In the data rows, zero lies at 4.5, halfway between 4 and 5.
Some points, each followed by its number:
[5 4 3 5 4 4 4 6 4] 0
[5 4 3 6 4 4 3 6 4] 1
[5 3 9 7 4 3 6 5 5] 2
[4 7 5 4 4 4 4 2 6] 3
[6 2 6 6 2 4 3 8 6] 4
[6 5 8 6 4 2 3 7 6] 5
[3 6 3 4 6 4 5 4 3] 6
[4 4 4 5 4 4 5 5 4] 7
[4 5 3 5 5 5 3 4 4] 8
[8 6 9 5 4 2 1 7 9] 9
[5 4 3 5 4 4 4 5 4] 10
[9 5 9 4 5 2 0 9 9] 11
[0 4 6 3 4 3 9 3 4] 12
[8 6 9 2 6 5 1 5 7] 13
[5 4 3 5 5 5 4 5 4] 14
[5 3 4 5 3 6 5 6 4] 15
[4 7 4 1 7 9 3 2 5] 16
[5 5 3 5 5 4 4 5 4] 17
[6 2 4 4 3 5 4 4 5] 18
[5 3 4 5 3 5 4 5 5] 19
[0 5 6 1 5 4 6 2 4] 20
[5 5 3 3 4 4 6 3 2] 21
[8 6 9 4 6 4 2 7 8] 22
[4 5 3 2 5 5 5 2 2] 23
[4 7 5 0 8 9 3 1 5] 24
[3 5 4 7 3 5 4 3 5] 25
[4 6 3 4 6 7 3 4 5] 26
[3 7 3 5 5 2 8 4 3] 27
[5 4 3 4 5 4 6 3 2] 28
Which three points above are nearest to each new point by angle? Their numbers follow each, nearest first.
[1 6 5 3 6 6 4 3 4] : 20 24 16
[4 3 3 6 5 5 6 4 3] : 28 7 14
[0 9 9 7 3 3 0 0 9] : 3 25 9
[5 4 4 6 4 3 3 7 5] : 1 0 4
[3 4 3 6 5 6 6 3 3] : 28 6 25
[5 5 5 2 6 4 4 4 4] : 24 23 16
[6 3 5 5 3 3 7 5 5] : 2 7 4
[5 4 3 5 4 4 4 6 4] : 0 10 1
[5 5 4 5 5 7 4 4 5] : 26 16 24
[5 4 6 7 4 2 4 7 6] : 5 4 9
[5 4 4 4 4 6 4 5 4] : 15 19 14
[4 4 3 5 4 3 5 5 3] : 7 10 0
[4 4 3 6 3 4 5 4 5] : 25 7 10
[6 3 5 6 4 5 4 6 4] : 4 15 19
[4 4 3 6 4 4 6 4 4] : 7 27 28
[5 6 5 1 6 6 4 2 3] : 24 16 23
[5 5 6 5 5 3 4 6 5] : 5 11 9
[5 6 3 7 4 3 6 4 5] : 27 25 17
[4 2 3 6 4 6 6 4 4] : 15 7 19
